One turn sends every row of this set to another row. A few are shown first. Where does it send the rows asked after them?
q745: [ 10   2   1  -8 -26  -8 -11  16   6 -15 -22 -10   6  21  15  29 -14 -22
  12  11 -22   3  10  11  12  -6 -23  -9   5  10   5  27  17 -17  14   7
 -16 -14   4   1  -8  -3  -1  20   8   2  -1  -7 -12   1  -9  -3 -15]
q89: [ -2   1   3   6  -2 -20  -4  14 -18  -7 -18  11   8   5  -7  -5   5  19
  17 -14  27 -10  -1  31 -15   8 -22  -4   0  37 -11  12  -1  10 -23  15
 -12  12   6 -15   4  32  37   8  -2 -12  -2  20 -19  -2  12  20  -5]
q285: [ -2  20   6   2 -11  -4   7  -7  10  -7 -15   9  11  21  -1  10   9  -2
  21   5   4 -15 -38  28  10  12 -10 -27 -22   7 -14   2 -22  26 -13   9
 -44   1   3  17   0 -10  10   9   0 -21  -7   9  -1 -14   3   2  12]
q279: [  3  15  -2   2 -10  -5   8 -10  14 -15 -13  14  10  21  -1   6  13  -1
  22  -1   4 -13 -36  33   7   9 -10 -27 -23   7 -16   1 -21  26 -16   7
 -43   3  -2  16   1  -7  10   8  -1 -21 -11  10  -2 -14   6   3  13]
q916: [ -7  12  -7   0   8  -2  20   1   5  -4 -13  -9 -28   6  -2 -31 -20 -18
 -12 -14  -8   5  -5   8  -9  -1   3   7 -16 -29  34 -11   2   2   3  -5
   9   7  28  -6  -3  -4  -5  -8  -4   0   6 -17 -11 -14  -7   0  -3]
q106: [-11   1   3   7  -3 -24  -4  20 -12  -4 -19  13  11   8  -5  -7  10  11
  16  -8  22  -2  -2  38 -13  10 -25   2   0  38  -6  11   6   9 -15  15
  -5  14  15 -15   1  34  31  14  -5 -16  -3  16 -20  -7   6  21  -9]
q750: [  9  -5  18  17   2  -7  -5  -5 -11  20  -3  -8 -15 -10 -10 -10  -5   2
 -20 -24   5 -23   0 -28 -18 -13   5  16 -10   0   4   0 -19   0  -3 -15
   8  -7  -7  -6   0  -9  -3  -2  22   3   5 -14 -14  10  -8   4  -7]
q972: [-13  10  17   7  -4 -20  -6  20 -26   8 -21   4  11   4  -7   2   1  16
  15  -2  26  -8  -4  25  -7  14 -23  -1   1  36  -6  16  -1  10 -17  19
 -10   8  17 -12   2  27  36  11   0 -12   3  17 -17  -3   5  16  -6]
q332: [  3 -15   0  16   3 -17  -3   1  11   7  -1   5 -13  -3  -4 -25  11 -12
 -19 -27  -5  -5   2  -3 -24 -14  -3  26 -13   0  10  -9  -2   1   9 -19
  22   3  -1 -10  -5  -1 -18   7  12  -9  -5 -19 -20   0 -11  14 -16]
q870: [ -2  15  -5   2 -10  -7   8  -6  19 -15 -13  15  12  24   0   4  17  -7
  22   0   1  -7 -37  39   7  10 -12 -23 -23   7 -13   0 -16  27 -11   6
 -39   6   3  15  -1  -5   6  11  -3 -25 -12   8  -3 -17   4   6  10]
q222: [  0   6 -17  -1   9  -1  22  -3   9 -12 -11  -5 -30   7  -2 -36 -16 -15
 -11 -22  -8   4  -2  12 -15  -4   4   5 -17 -28  31 -12   1   2   0  -8
   9   9  22  -9  -1  -2  -5 -11  -5  -1   3 -14 -12 -14  -3   1  -4]
q774: [ 16 -11   8  18   3  -7  -4 -10  -6  10  -1  -3 -18 -10 -10 -16  -2   5
 -19 -33   5 -23   2 -23 -24 -17   3  13 -11   1   1  -3 -18   0  -6 -18
   7  -5 -14  -8   1  -7  -2  -4  20   4   2 -12 -15  12  -3   6  -7]
q553: [-17   9  16   7  -4 -22  -6  23 -21   7 -21   6  12   7  -6   0   4  12
  15  -1  24  -5  -4  28  -8  14 -23   2   1  36  -4  13   3  10 -14  18
  -7  10  20 -12   1  29  33  14  -1 -15   2  16 -18  -6   2  18  -9]
q267: [ 12   5 -17  -1  10   3  22 -13   2 -16 -10  -7 -34   2  -4 -34 -22  -3
 -10 -30  -2  -8  -2   5 -17  -8   8  -4 -16 -27  24 -10  -9   1 -12  -8
   0   6  10  -9   4  -3   5 -19  -1   7   6 -11 -11  -7   5  -2   2]
q229: [ 14   5   7  -8 -26  -5 -11  13  -1 -13 -22 -14   4  18  13  33 -20 -16
  12  11 -18  -5  10   2  14  -7 -21 -13   6   9   2  29  11 -17   8   8
 -22 -18   0   2  -6  -5   4  16  11   7   2  -4  -9   5  -7  -8 -12]
q126: [  7   5 -20  -1  10   1  21 -10   8 -18 -10  -3 -32   5  -2 -37 -17 -10
 -11 -28  -5  -1  -2  12 -18  -8   5   1 -16 -27  27 -12  -3   2  -6  -9
   5   7  15 -10   2  -2  -1 -14  -5   2   3 -14 -13 -12   2   0   0]
q100: [ -5  -2  20  18   0 -14  -6   6  -3  26  -4  -6 -10  -5  -6 -12   1 -11
 -21 -14  -3 -10  -2 -18 -15  -7   0  24 -12  -1  15  -3  -8   2  12 -14
  19  -3   8  -5  -6  -8 -14   8  18  -4   3 -20 -15   3 -17   7 -14]
q237: [ -5  21   6   3 -11  -7   6  -4  11  -5 -15  10  14  22  -1  10  10  -6
  21   7   3 -11 -39  30  12  14 -11 -24 -22   6 -12   2 -19  27 -11  10
 -42   2   5  18  -2  -9   8  11   0 -23  -7   8   0 -16   1   3  11]
q259: [ -8  17   2  -1   7   1  20   1  -2   4 -14 -15 -28   5  -3 -27 -25 -15
 -11 -11  -7   0  -6   0  -5   2   6   4 -16 -30  35  -7  -3   3   3  -3
   7   3  29  -5  -1  -6  -2 -10  -2   3  11 -16  -8 -13  -9  -4  -2]
q653: [ -6   0   0   6  -2 -21  -4  16 -13  -7 -18  13   9   6  -6  -8   9  14
  17 -14  24  -5  -1  37 -17   8 -24  -1   0  38  -9  11   2   9 -19  14
  -8  14  10 -17   3  33  34  10  -3 -15  -4  18 -21  -4  10  21  -7]
q803: [ -4  -7  10  17   1 -16  -5   7   6  18  -3   0 -11  -3  -4 -19   8 -13
 -21 -18  -6  -4   0  -9 -18 -10  -2  27 -13   0  14  -7  -3   1  13 -17
  23   1   6  -7  -7  -4 -18   9  13  -9  -1 -19 -18   1 -15  12 -17]
q819: [  0   0  24  18   0 -10  -6   1 -10  27  -4 -10 -13  -9  -8  -9  -4  -3
 -20 -17   1 -17  -1 -26 -15  -9   2  20 -11  -2  10  -1 -15   1   5 -13
  13  -7   2  -4  -3 -10  -7   2  20   0   5 -16 -13   7 -14   4 -10]
q398: [ 19  -9 -17  -9 -24 -10  -9  11  18 -34 -19   1   3  23  17  18  -5 -21
  13  -1 -22   5  13  23   3 -12 -25 -10   3  12   0  22  19 -18  10   2
 -15  -9  -7  -4  -6   3  -2  19   3   0  -7  -5 -16   1  -2   1 -17]
q215: [ 17 -16  -2  16   4  -9  -3 -10   3   2   1   3 -17  -9  -7 -22   5   2
 -18 -38   2 -18   3 -13 -29 -19   2  15 -12   2   1  -6 -14   0  -4 -21
  11  -1 -15 -11   0  -3  -6  -2  17   0  -3 -13 -18   9   0  10 -10]
q110: [ 29  -4  -5  -9 -23  -1 -10   2   1 -27 -19  -9  -1  15  12  28 -18  -7
  13  -5 -14 -13  12   3   5 -13 -19 -21   6  11  -8  28   4 -18  -3   5
 -28 -18 -16  -1  -1  -3  11   9  12  12   0   2 -11  10   4  -7  -7]
q360: [ -3  19   4   0   7   3  19  -3  -8   5 -14 -17 -30   3  -5 -23 -30  -9
 -12 -12  -4  -6  -6  -6  -5   1   8   1 -14 -30  31  -6  -8   2  -3  -2
   1   0  25  -4   1  -9   3 -13   2   6  13 -14  -7  -9  -6  -7   2]
q205: [ -8   7  14   7  -4 -19  -5  16 -27   4 -20   5   9   3  -8   1  -1  19
  16  -7  28 -13  -4  23 -10  11 -21  -4   2  37 -10  15  -4  10 -21  17
 -12   8  11 -13   4  28  39   8   2 -10   3  19 -17  -1   8  15  -4]
q576: [ 31 -10 -16  -9 -23  -3  -9   1   8 -36 -18  -2   0  17  13  21 -12  -9
  14 -10 -15  -8  14  12   0 -16 -20 -20   5  13  -8  25   9 -18  -2   2
 -25 -13 -18  -4  -1   0   8  10   9   9  -5   0 -14   8   6  -4  -9]
q579: [ -7  20   5   2 -11  -7   7  -4  14  -7 -15  11  13  24   0   7  13  -7
  21   7   0  -8 -39  34  11  14 -12 -22 -23   6  -9   1 -16  26  -8   8
 -39   3   7  18  -3  -8   6  12  -2 -25  -9   7  -1 -17   0   4   9]
q787: [-15   6   9   7  -3 -24  -4  23 -16   2 -20   9  11   8  -5  -4   8   9
  16  -3  21  -1  -4  34 -10  13 -25   4   0  37  -4  12   5  10 -12  16
  -4  13  19 -14   0  32  31  14  -4 -17  -1  15 -18  -7   4  21 -11]
q826: [ 12  -4  -8  -8 -25 -10 -10  16  15 -24 -21  -4   6  23  17  23  -8 -24
  12   6 -24   6  11  19   8  -8 -25  -8   4  11   4  23  20 -17  14   5
 -13 -10   1  -2  -9   0  -4  21   5  -1  -4  -7 -14  -1  -8   0 -17]
q772: [  1  14  -5   2  -9  -6   8  -9  17 -17 -12  15  11  22   0   3  14  -4
  22  -2   3 -10 -37  36   6   8 -12 -25 -23   8 -14   1 -18  26 -14   6
 -42   5  -1  16   0  -6   8   9  -3 -23 -11   9  -3 -16   5   5  11]
q718: [ 27 -12 -20 -10 -23  -6  -8   4  15 -38 -18   1   1  20  16  18  -7 -15
  14  -9 -19  -2  15  20  -1 -17 -23 -15   4  13  -5  23  14 -17   3   1
 -20 -10 -14  -5  -4   2   3  14   6   5  -7  -2 -16   5   4   0 -13]
q706: [ -3   4   8   6  -3 -17  -4  13 -24  -1 -18   8   8   3  -8  -2   2  20
  16 -11  28 -13  -2  26 -13   9 -21  -5   1  37 -12  15  -4   9 -24  17
 -14   9   7 -14   6  30  40   7   1 -10   1  21 -18   0  11  17  -4]
q401: [ 12 -17  -6  16   4 -13  -3  -5   9   1   1   6 -15  -5  -5 -26  10  -6
 -19 -34  -1 -10   3  -5 -29 -18   0  20 -13   2   5  -8  -7   0   2 -21
  18   2 -10 -12  -2   1 -12   3  12  -4  -5 -16 -20   5  -4  14 -13]
q823: [ 22   1   4  -8 -25  -2 -12   7  -4 -18 -21 -14   1  15  12  32 -21  -9
  12   4 -15 -12  10  -1  10  -9 -19 -18   6  10  -3  29   6 -18   1   7
 -27 -20  -9   1  -3  -5  10  12  13  10   3  -1 -10   8  -1  -9  -8]
q985: [ -6  17  -1   2 -11  -8   8  -4  18 -11 -14  14  13  25   1   5  16  -9
  21   4   0  -7 -38  38  10  12 -12 -22 -23   7 -11   0 -16  26  -8   7
 -39   5   7  17  -2  -6   4  12  -3 -26 -10   7  -2 -18   2   5   9]
q244: [  1  18   3   3 -11  -4   7  -9  11 -11 -14  11  11  21  -1   9  10  -1
  21   0   5 -15 -38  30   9  11  -9 -27 -22   7 -16   2 -22  26 -15   7
 -45   1   0  16   1  -9  11   8   0 -20  -8  11  -1 -13   5   1  14]
q555: [ 10  10  -8  -1  10   6  20 -12  -5  -9 -11 -12 -34   0  -6 -28 -28  -1
 -11 -27   0 -11  -2  -4 -14  -6  10  -6 -15 -28  23  -7 -12   1 -14  -6
  -3   1  12  -7   5  -7   8 -19   2   9   9  -9  -9  -6   4  -6   5]
q166: [  4  15   0  -1   8   5  19  -9  -9  -1 -13 -16 -32   0  -6 -24 -31  -4
 -11 -20   0 -11  -4  -9  -9  -3  10  -4 -14 -29  26  -5 -12   1 -10  -3
  -3   0  18  -6   3  -9   8 -18   3   9  13 -11  -7  -6   0  -7   5]

q803 moves to q332
q870 moves to q772
Now these:
q823 moves to q229
q555 moves to q166
q653 moves to q89

